Each row is where one point has got to under a steady rotation. How many steps took it there?
The counts run from 0 to 528.
| 109 | 107 | 130 |  99 |  72 |  70 | 117 | 119 | 107 | 124 |  84 |  95 |  74 | 103 |  75 |  87 | 138 |  50 |  59 | 119 | 102 |  90 | 103 |  96 | 118 |  82 |  74 |  81 | 103 | 100 | 113 | 102 |  71 |  89 | 121 | 110 |  74 | 121 |  79 |  97 |  86 |  81 | 106 | 107 | 104 | 126 | 104 | 108 | -> 123
|  84 | 104 | 123 | 111 |  66 |  80 | 129 | 127 | 120 | 120 |  64 |  89 |  79 |  84 |  91 | 109 |  99 |  74 |  47 | 118 |  89 |  80 | 106 | 112 |  99 |  84 |  76 |  85 |  95 | 109 | 114 |  84 |  72 |  74 | 116 |  99 |  87 | 129 |  88 | 112 |  91 |  90 | 104 |  96 | 118 | 135 |  88 | 113 | -> 469
| 102 | 115 | 126 | 128 |  72 |  83 | 127 | 119 | 111 | 116 |  82 |  90 |  97 | 112 |  81 | 100 | 126 |  63 |  47 | 117 |  89 |  80 | 102 | 105 |  97 |  79 |  62 |  79 |  89 | 118 | 106 | 103 |  65 |  90 | 117 |  89 |  86 | 141 |  98 | 103 |  78 |  89 | 111 | 107 | 109 | 110 |  90 |  89 | -> 148
|  71 | 115 | 126 |  95 |  71 |  90 | 125 | 129 | 107 | 119 |  62 |  98 |  82 |  90 |  87 | 115 |  98 |  74 |  45 | 123 | 107 |  73 | 102 | 111 |  90 |  91 |  70 |  86 | 103 | 114 | 102 |  79 |  75 |  84 | 117 | 100 |  92 | 135 |  95 | 105 |  92 |  76 | 112 |  92 |  96 | 131 | 101 | 118 | -> 485
|  76 | 108 | 111 |  93 |  71 | 102 | 115 | 139 | 108 | 109 |  69 |  99 |  80 | 103 |  88 | 118 | 105 |  66 |  70 | 117 |  94 |  69 | 101 | 109 |  93 |  60 |  60 |  68 | 104 | 107 |  96 |  70 |  64 |  83 | 111 |  89 |  82 | 114 |  84 | 110 | 106 |  65 | 105 |  91 |  88 | 100 | 111 | 109 | -> 84
|  82 | 115 | 112 |  68 |  76 |  80 | 115 | 134 |  98 | 115 |  70 | 118 |  95 | 107 |  79 | 107 | 110 |  63 |  67 | 103 | 109 |  78 | 107 | 101 | 101 |  67 |  82 |  79 | 130 | 113 | 102 |  79 |  67 |  95 | 114 | 106 |  76 | 122 |  73 | 104 | 102 |  56 |  98 |  99 | 100 | 127 | 114 | 107 | -> 202
|  83 | 110 | 106 |  97 |  78 |  90 | 108 | 121 | 103 | 111 |  65 |  90 |  66 | 101 |  94 | 101 |  97 |  71 |  51 | 127 |  78 |  79 | 109 | 120 |  76 |  81 |  65 |  73 |  96 |  93 | 114 |  93 |  64 |  86 | 135 | 105 |  87 | 118 |  99 | 104 |  94 |  70 | 115 | 104 |  92 | 116 | 109 | 121 | -> 388
|  76 | 117 | 109 |  78 |  68 |  84 | 118 | 119 | 117 | 118 |  65 |  91 |  70 |  98 |  88 | 105 | 101 |  70 |  56 | 116 | 101 |  71 | 101 | 104 | 112 |  69 |  66 |  78 | 114 | 108 | 102 |  79 |  93 |  90 | 116 | 109 |  77 | 116 |  78 | 106 | 108 |  59 | 105 | 101 |  86 | 127 | 116 | 106 | -> 96
|  88 | 114 | 118 |  71 |  71 |  80 | 115 | 128 | 101 | 110 |  77 | 113 |  98 | 113 |  77 | 103 | 123 |  54 |  71 | 101 | 108 |  76 | 106 |  94 | 109 |  65 |  83 |  76 | 129 | 115 |  95 |  82 |  70 |  97 | 112 | 105 |  71 | 123 |  72 | 101 | 100 |  59 |  99 |  99 |  94 | 127 | 109 | 101 | -> 210
|  86 | 114 | 117 | 106 |  70 |  75 | 128 | 118 | 103 | 114 |  69 | 100 | 104 | 105 |  91 | 105 |  98 |  75 |  43 | 111 |  78 |  86 | 110 | 115 |  81 |  91 |  92 |  87 | 107 | 117 | 113 |  90 |  60 |  87 | 130 |  94 |  85 | 140 |  93 | 110 |  81 |  87 | 107 | 103 | 117 | 141 |  84 | 102 | -> 261
|  83 | 107 | 120 | 114 |  57 |  81 | 127 | 118 | 121 | 101 |  78 |  87 | 104 | 101 |  92 | 118 | 108 |  63 |  58 | 109 |  74 |  69 | 108 | 106 |  85 |  82 |  96 |  74 | 101 | 119 |  91 |  84 |  65 |  91 | 115 |  85 |  72 | 137 |  92 | 110 |  90 |  91 | 105 |  89 |  97 | 131 |  81 | 103 | -> 359
| 105 |  96 | 114 | 125 |  64 |  78 | 124 | 124 | 125 | 116 |  79 |  82 |  79 |  97 |  89 | 103 | 116 |  59 |  63 | 113 |  69 |  83 | 105 | 106 | 109 |  64 |  74 |  74 |  89 | 101 | 113 |  90 |  64 |  77 | 117 |  91 |  74 | 117 |  82 | 114 |  91 |  91 | 101 | 102 | 116 | 112 |  89 |  98 | -> 455
|  89 | 109 | 120 |  90 |  87 |  72 |  98 | 119 | 115 | 106 |  73 |  97 |  79 | 103 |  81 |  97 | 107 |  61 |  51 | 111 | 108 |  79 | 108 |  99 |  93 |  80 |  65 |  70 | 121 | 106 | 114 | 102 |  68 | 115 | 119 | 116 |  83 | 121 |  82 |  91 | 100 |  54 | 107 |  94 |  94 | 133 | 118 | 117 | -> 411
|  88 | 114 | 118 | 107 |  73 |  76 | 127 | 117 | 104 | 114 |  66 |  98 |  97 | 101 |  89 | 100 |  98 |  73 |  42 | 113 |  80 |  83 | 114 | 116 |  81 |  89 |  86 |  87 | 104 | 112 | 116 |  96 |  62 |  85 | 131 | 100 |  91 | 141 |  98 | 108 |  81 |  88 | 109 | 107 | 122 | 137 |  83 | 102 | -> 262
|  75 | 122 | 125 |  92 |  75 |  94 | 119 | 125 | 103 | 117 |  65 |  98 |  76 |  99 |  86 | 105 | 106 |  72 |  46 | 127 | 108 |  69 | 101 | 108 |  92 |  88 |  58 |  81 | 101 | 111 | 100 |  86 |  80 |  90 | 120 | 105 |  91 | 134 |  97 |  99 |  95 |  68 | 117 |  98 |  87 | 124 | 111 | 116 | -> 494
|  95 | 115 | 111 | 124 |  70 |  94 | 127 | 123 | 106 | 116 |  78 |  94 | 102 | 120 |  85 | 110 | 113 |  70 |  53 | 117 |  77 |  83 |  98 | 109 |  89 |  71 |  63 |  76 |  91 | 114 | 106 |  88 |  57 |  84 | 121 |  75 |  80 | 132 |  96 | 114 |  84 |  83 | 109 | 105 | 104 |  97 |  96 |  90 | -> 158
|  82 | 115 | 113 |  95 |  83 |  98 | 112 | 133 |  89 | 104 |  68 | 108 |  95 | 114 |  90 | 110 | 106 |  65 |  66 | 115 |  84 |  71 | 114 | 119 |  67 |  70 |  69 |  71 | 104 | 109 | 100 |  88 |  48 |  90 | 126 |  94 |  90 | 134 | 102 | 104 |  90 |  68 | 111 | 102 |  95 | 103 | 104 | 106 | -> 282
|  82 | 110 | 119 | 114 |  60 |  79 | 129 | 116 | 125 | 103 |  74 |  84 | 102 |  96 |  94 | 115 | 105 |  65 |  52 | 110 |  77 |  65 | 108 | 105 |  86 |  84 |  91 |  76 | 101 | 122 |  94 |  88 |  72 |  93 | 114 |  90 |  77 | 139 |  94 | 108 |  90 |  91 | 106 |  91 |  98 | 137 |  81 | 101 | -> 360
|  85 | 126 | 112 |  86 |  71 |  83 | 113 | 113 | 106 | 120 |  74 |  95 |  80 | 114 |  80 |  95 | 107 |  71 |  43 | 122 | 105 |  80 |  95 |  99 | 104 |  82 |  59 |  78 | 113 | 111 | 106 |  95 |  87 | 104 | 125 | 104 |  77 | 123 |  86 |  99 |  97 |  55 | 113 | 106 |  79 | 127 | 122 | 104 | -> 510
|  75 | 113 | 105 |  79 |  62 |  91 | 116 | 127 | 111 | 115 |  71 |  98 |  80 | 105 |  86 | 115 | 103 |  68 |  64 | 116 |  96 |  74 |  98 | 101 | 108 |  67 |  72 |  75 | 114 | 109 |  94 |  70 |  79 |  89 | 114 |  94 |  67 | 111 |  77 | 110 | 110 |  58 | 102 |  92 |  81 | 118 | 116 | 108 | -> 94
|  83 | 106 | 112 | 114 |  57 |  90 | 124 | 121 | 113 | 104 |  77 |  85 |  96 | 108 |  95 | 116 | 109 |  63 |  59 | 115 |  66 |  68 | 106 | 109 |  79 |  79 |  89 |  72 |  93 | 110 |  91 |  80 |  59 |  84 | 121 |  80 |  73 | 129 |  97 | 114 |  90 |  89 | 110 |  91 |  89 | 115 |  85 | 105 | -> 366
| 103 | 111 | 109 | 104 |  53 |  75 | 129 | 112 | 106 | 116 |  88 |  94 | 103 | 120 |  85 |  99 | 126 |  56 |  64 | 108 |  67 |  87 | 105 | 100 | 103 |  74 |  98 |  80 | 103 | 108 | 100 |  91 |  63 |  82 | 129 |  85 |  60 | 125 |  83 | 115 |  83 |  90 | 104 | 108 | 104 | 124 |  87 |  90 | -> 242
|  82 | 118 | 117 |  90 |  69 | 100 | 112 | 131 |  95 | 114 |  76 | 104 |  84 | 116 |  81 | 110 | 116 |  65 |  59 | 125 | 101 |  77 |  97 | 105 |  87 |  81 |  66 |  74 | 104 | 107 |  92 |  77 |  63 |  86 | 119 |  89 |  78 | 122 |  91 | 104 |  96 |  64 | 115 |  93 |  73 | 105 | 116 | 116 | -> 498
| 103 | 104 | 102 |  81 |  77 |  76 | 102 | 121 | 104 | 106 |  81 |  98 |  79 | 116 |  89 |  94 | 124 |  50 |  77 | 104 |  76 |  80 | 113 | 104 | 101 |  53 |  80 |  63 | 117 |  95 | 107 |  98 |  63 |  98 | 128 | 109 |  65 | 106 |  76 | 102 | 102 |  59 | 101 | 112 |  95 | 112 | 113 | 101 | -> 315
|  89 | 120 | 117 | 122 |  67 |  83 | 131 | 116 | 117 | 118 |  76 |  91 | 106 | 112 |  85 | 106 | 103 |  77 |  37 | 113 |  89 |  79 |  97 | 104 |  95 |  82 |  66 |  83 | 100 | 129 | 107 |  96 |  75 |  95 | 119 |  86 |  84 | 142 |  96 | 109 |  82 |  81 | 108 | 104 | 110 | 124 |  90 |  87 | -> 154
|  93 | 111 | 123 |  76 |  84 |  85 | 115 | 133 |  98 | 115 |  70 | 109 |  79 | 104 |  81 |  94 | 127 |  51 |  71 | 109 | 109 |  71 | 114 | 104 | 106 |  59 |  67 |  75 | 116 | 103 | 105 |  93 |  70 |  90 | 116 | 120 |  86 | 124 |  83 |  97 |  97 |  62 | 103 | 111 | 104 | 112 | 114 | 102 | -> 206
|  84 | 107 | 113 |  86 |  81 |  74 |  99 | 125 | 111 | 106 |  77 | 106 |  89 | 108 |  80 | 107 | 103 |  65 |  55 | 111 | 101 |  85 | 102 |  97 |  89 |  82 |  75 |  70 | 125 | 108 | 107 |  90 |  59 | 113 | 119 | 103 |  70 | 116 |  77 |  97 | 101 |  52 | 107 |  87 |  87 | 132 | 118 | 119 | -> 409
|  96 | 105 | 114 | 111 |  65 |  82 | 124 | 123 |  97 | 114 |  80 | 102 | 103 | 114 |  90 | 108 | 113 |  63 |  58 | 112 |  67 |  90 | 109 | 114 |  79 |  82 |  92 |  81 |  99 | 107 | 108 |  89 |  45 |  75 | 132 |  86 |  73 | 131 |  91 | 114 |  80 |  91 | 105 | 105 | 113 | 121 |  82 | 105 | -> 258
| 101 |  98 | 116 |  96 |  64 |  61 | 112 | 121 | 119 | 105 |  85 |  99 | 101 | 103 |  84 | 102 | 122 |  50 |  70 |  97 |  80 |  84 | 111 |  94 | 105 |  73 | 103 |  74 | 121 | 109 | 104 |  94 |  57 | 100 | 115 | 100 |  60 | 121 |  70 | 106 |  95 |  79 |  97 |  96 | 110 | 139 |  92 | 105 | -> 334
| 100 | 106 | 113 | 122 |  68 |  63 | 115 | 107 | 129 | 115 |  84 |  81 |  92 | 108 |  85 |  98 | 104 |  70 |  37 | 111 |  78 |  91 |  99 |  97 | 101 |  87 |  77 |  76 | 107 | 113 | 122 | 106 |  70 | 106 | 124 |  93 |  68 | 123 |  81 | 105 |  88 |  79 | 104 |  99 | 109 | 137 |  98 |  98 | -> 38
|  84 | 111 |  94 |  74 |  72 |  78 | 105 | 119 | 106 | 103 |  77 | 102 |  90 | 118 |  88 | 102 | 103 |  62 |  69 | 103 |  81 |  77 | 109 | 103 |  97 |  59 |  84 |  67 | 128 | 106 | 101 |  88 |  68 | 106 | 127 | 103 |  62 | 110 |  77 | 105 | 106 |  50 | 101 | 104 |  85 | 125 | 115 | 101 | -> 309
